(in the rows, 128 means zero)
Each path is a new rotation, seen through one point. The rows after it are directions, each followed by how far the rotation turns it, in degrees each step (0 if it stays put).
Each turn is a multiple of 5 degrees from 10 to 175, or 0.
Each row of a path follows its step; steps can be skipped.
Path 1:
step 9: [128 113 139 141 101 122 120 114 147 125 122 126 136 123 130 124 123 124
 124 134 125 121 133 130 128 117 131 138 134 126 123 137 127 131 124 137
 130 110 117 129 127 128 122]
step 10: [122 124 137 123 115 134 133 122 136 130 142 132 131 125 124 140 112 138
 139 124 130 125 116 138 129 125 135 136 140 120 130 123 127 108 142 121
 131 128 109 128 132 123 113]
step 13: [116 114 122 141 123 137 126 114 138 112 142 129 126 137 133 131 141 131
 123 139 132 127 126 115 126 129 138 116 137 130 133 137 117 114 136 125
 137 135 128 118 115 131 131]
step 21: [116 117 127 144 127 114 128 108 131 120 136 126 118 135 126 148 139 122
 125 139 141 138 135 116 129 129 128 128 127 128 124 128 131 112 135 122
 118 136 118 126 124 130 119]
step 23: [116 128 124 141 140 122 135 137 136 129 124 127 139 124 136 130 127 130
 133 122 152 130 125 129 121 120 124 119 125 119 137 133 134 116 129 121
 142 122 140 112 122 118 112]
step 27: [137 117 118 135 127 116 134 121 132 138 135 144 120 115 132 138 110 126
 130 128 135 130 136 127 133 129 130 138 123 143 116 121 132 114 137 120
 128 115 127 118 138 126 116]
step 28: [113 113 126 142 125 134 120 102 133 129 135 124 126 127 130 124 124 132
 128 129 126 122 135 114 135 141 145 123 131 140 124 142 121 124 129 121
 138 130 120 119 124 121 123]
step 30: [120 115 130 132 131 110 127 132 139 119 122 128 129 124 144 131 131 118
 113 137 139 126 147 125 112 127 129 113 126 127 135 121 125 129 131 127
 127 126 123 108 118 133 121]
[125 129 126 132 132 130 128 124 126 133 128 132 126 129 128 124 127 125
 133 123 131 125 130 126 125 131 126 131 130 128 126 129 128 131 125 127
 130 127 131 128 130 129 129] -> 90
[126 134 131 129 126 132 128 128 125 122 129 128 128 131 123 127 127 127
 127 128 129 125 130 127 127 130 129 132 123 126 129 128 129 126 130 127
 127 128 123 128 126 132 127] -> 95
[129 129 126 125 130 129 130 126 131 126 131 131 129 129 128 130 131 127
 129 130 128 133 127 127 126 133 125 131 131 128 131 129 130 125 133 132
 126 126 130 128 130 132 132] -> 135
[125 128 133 129 124 127 131 131 124 131 126 125 130 126 128 126 126 127
 129 129 129 131 128 130 127 127 126 127 129 122 129 131 126 127 129 134
 129 123 132 130 129 131 127] -> 45
[130 126 127 127 127 128 131 130 127 125 129 127 123 127 132 132 125 129
 135 125 127 129 126 133 126 130 127 130 122 128 130 133 127 130 127 127
 128 128 126 130 128 127 128] -> 170
[132 128 127 126 126 127 126 128 128 131 133 126 127 128 125 132 127 120
 129 127 128 126 129 125 127 128 132 128 127 124 130 126 130 128 127 132
 128 133 130 127 131 128 124] -> 70
[130 126 128 126 133 125 130 131 127 126 127 125 130 126 127 124 126 123
 128 127 130 127 129 132 126 131 127 128 124 130 129 120 127 127 130 126
 132 125 129 126 129 126 130] -> 95
[130 133 131 129 134 127 128 128 127 129 130 126 127 129 131 129 127 132
 125 127 126 125 126 124 130 133 130 127 126 129 130 132 128 126 129 131
 129 126 133 126 126 124 124] -> 65
Path 2:
step 0: [133 143 122 134 135 129 122 124 131 113 122 119 135 133 114 134 143 119
 124 121 128 123 131 123 113 134 122 140 133 133 141 134 119 128 129 139
 128 122 123 127 139 132 136]
step 2: [129 123 123 134 123 126 111 123 138 112 134 134 134 129 122 135 127 129
 121 139 129 127 126 122 134 141 134 130 146 123 127 136 131 128 148 126
 120 115 128 136 134 139 126]
step 4: [122 138 136 120 133 128 128 127 122 106 127 140 123 137 118 132 130 136
 113 134 142 129 135 128 134 137 117 130 124 123 130 130 130 132 130 136
 142 127 119 139 139 131 130]
step 8: [125 138 131 116 136 120 118 114 136 112 121 114 146 133 122 136 128 130
 125 135 136 128 135 136 121 126 130 123 127 112 140 127 124 130 130 122
 126 131 119 133 120 134 127]
step 11: [121 148 130 133 132 131 130 150 128 132 130 121 126 122 115 133 139 119
 120 134 137 125 130 134 131 143 113 126 129 123 130 130 122 136 126 125
 140 137 125 132 131 124 115]
step 24: [113 127 130 136 131 119 119 133 117 115 125 133 128 138 122 137 123 139
 128 145 129 122 136 120 148 123 115 133 130 114 132 131 124 134 128 134
 128 125 130 126 137 134 122]
step 25: [134 131 120 139 122 124 125 128 119 112 131 114 139 119 121 130 140 122
 132 126 136 125 137 130 129 140 134 132 123 136 137 139 120 132 131 139
 121 122 110 126 137 127 138]
step 27: [131 128 120 117 129 120 114 126 141 115 133 130 135 117 124 143 136 125
 132 131 126 128 131 132 129 138 125 132 151 135 128 132 127 130 139 133
 141 125 127 138 134 141 126]
[134 130 131 132 125 128 129 129 128 128 129 131 129 127 134 126 124 131
 127 129 132 125 127 124 129 130 126 126 130 126 130 131 127 132 128 130
 127 130 130 128 132 128 129] -> 35
[130 128 131 131 131 127 121 123 128 125 128 127 129 129 124 122 127 130
 126 126 129 127 130 127 124 126 127 126 128 128 126 128 133 124 129 129
 129 128 127 132 130 130 130] -> 175
[128 129 130 127 129 124 129 130 132 130 127 125 127 128 125 131 129 131
 132 133 132 129 127 125 124 125 124 127 128 129 128 131 131 126 126 130
 127 131 129 123 127 128 123] -> 140
[128 129 128 126 125 131 129 132 125 128 126 125 129 123 126 127 128 129
 124 127 131 124 129 128 128 129 126 124 126 122 127 124 132 127 123 125
 128 130 127 128 123 128 129] -> 145
[128 127 134 127 126 130 127 129 131 127 125 127 129 129 127 129 125 130
 131 131 126 128 127 129 131 129 131 127 131 129 127 128 126 125 131 119
 125 132 129 131 127 132 127] -> 70
